In the data rows, the value 128 means zero.
Here are some points:
tensor([156, 129, 108, 055, 092, 087, 139, 146, 124, 104, 117, 102])
tensor([137, 163, 116, 137, 137, 152, 103, 163, 133, 135, 122, 133])
tensor([113, 111, 108, 076, 109, 119, 108, 112, 135, 098, 101, 126])
tensor([138, 132, 128, 104, 137, 129, 122, 124, 111, 141, 218, 179])
tensor([109, 136, 124, 174, 131, 113, 157, 095, 157, 160, 094, 174])
tensor([115, 132, 122, 188, 150, 150, 123, 123, 121, 155, 112, 110])
tensor([114, 151, 106, 190, 145, 145, 140, 150, 144, 082, 117, 155])
tensor([138, 108, 163, 239, 187, 173, 162, 115, 123, 124, 155, 158])
tensor([151, 142, 129, 148, 154, 125, 142, 119, 086, 147, 162, 088])
tensor([150, 133, 148, 068, 114, 115, 140, 132, 147, 125, 101, 097])
tensor([168, 118, 100, 117, 102, 133, 106, 146, 107, 152, 155, 141])
tensor([113, 126, 129, 170, 142, 126, 115, 142, 103, 138, 117, 082])
tensor([129, 145, 129, 149, 135, 163, 118, 133, 091, 130, 066, 111])
tensor([125, 128, 089, 153, 139, 126, 110, 134, 125, 119, 085, 133])
tensor([125, 109, 100, 134, 131, 145, 137, 135, 121, 138, 139, 136])
tensor([161, 145, 155, 165, 141, 143, 119, 112, 155, 152, 084, 134])
tensor([116, 148, 146, 133, 153, 162, 123, 109, 145, 105, 143, 164])
tensor([158, 159, 148, 065, 122, 117, 150, 119, 125, 067, 172, 146])
tensor([092, 105, 116, 077, 085, 115, 121, 126, 140, 151, 147, 113])
tensor([114, 158, 134, 169, 160, 158, 128, 112, 146, 103, 063, 076])
tensor([142, 135, 147, 087, 104, 102, 125, 131, 157, 124, 126, 109])
Here are 10 more points, each followed by its number:
tensor([135, 143, 123, 079, 100, 132, 127, 136, 098, 161, 227, 142]) 0
tensor([105, 122, 150, 149, 148, 145, 133, 119, 119, 116, 120, 116]) 1
tensor([126, 127, 130, 251, 188, 156, 123, 119, 151, 163, 114, 137]) 2
tensor([160, 136, 106, 140, 123, 126, 096, 130, 122, 133, 111, 105]) 3
tensor([122, 119, 119, 230, 177, 162, 145, 128, 148, 145, 054, 141]) 4
tensor([125, 143, 147, 120, 090, 110, 107, 118, 157, 146, 171, 157]) 5
tensor([132, 107, 124, 153, 148, 123, 131, 132, 122, 111, 111, 146]) 6
tensor([157, 122, 095, 048, 067, 072, 088, 160, 073, 103, 128, 102]) 7
tensor([170, 172, 140, 138, 149, 130, 118, 155, 075, 118, 198, 141]) 8
tensor([102, 107, 141, 189, 142, 131, 119, 149, 088, 132, 150, 110]) 9
Which of these numbered points is nearest to each point below, looking only along the 5 directions in which the first points spread most? Its number follows each.
tensor([086, 093, 137, 244, 190, 156, 147, 114, 144, 174, 075, 127]) > 2
tensor([114, 106, 142, 169, 152, 160, 133, 128, 116, 116, 170, 130]) > 9
tensor([155, 130, 134, 083, 100, 087, 122, 140, 181, 110, 152, 144]) > 5
tensor([117, 135, 132, 199, 156, 156, 138, 126, 138, 119, 080, 127]) > 4
tensor([146, 107, 106, 126, 116, 142, 136, 101, 174, 178, 163, 180]) > 5
Now 10 new points, numbered from 0 again:
tensor([131, 117, 122, 166, 140, 121, 117, 148, 117, 162, 097, 109]) 0
tensor([148, 167, 127, 057, 096, 095, 122, 122, 160, 091, 166, 133]) 1
tensor([114, 099, 146, 098, 122, 127, 124, 150, 155, 136, 206, 180]) 2
tensor([163, 126, 105, 053, 098, 082, 116, 144, 146, 108, 169, 128]) 3
tensor([102, 094, 108, 085, 098, 119, 117, 132, 126, 144, 088, 098]) 4
tensor([166, 161, 121, 099, 129, 127, 105, 140, 115, 109, 185, 157]) 5
tensor([152, 102, 123, 076, 107, 135, 148, 084, 140, 090, 133, 104]) 6
tensor([140, 138, 128, 085, 109, 096, 124, 147, 127, 120, 178, 122]) 7
tensor([109, 107, 123, 089, 124, 131, 141, 120, 125, 122, 117, 157]) 8
tensor([153, 146, 097, 132, 135, 113, 125, 137, 103, 119, 151, 113]) 9
Which of these numbered points is nearest to each point below, looking only along the 5 directions in which the first points spread most? Its number follows each.
tensor([156, 131, 130, 125, 135, 138, 115, 139, 089, 106, 131, 091]) > 9
tensor([127, 115, 150, 124, 120, 128, 132, 130, 133, 076, 154, 150]) > 5
tensor([099, 093, 112, 199, 150, 161, 127, 106, 114, 138, 086, 111]) > 0
tensor([119, 093, 137, 066, 114, 106, 118, 140, 146, 068, 132, 134]) > 1
tensor([098, 138, 112, 145, 138, 125, 137, 101, 126, 129, 140, 172]) > 8
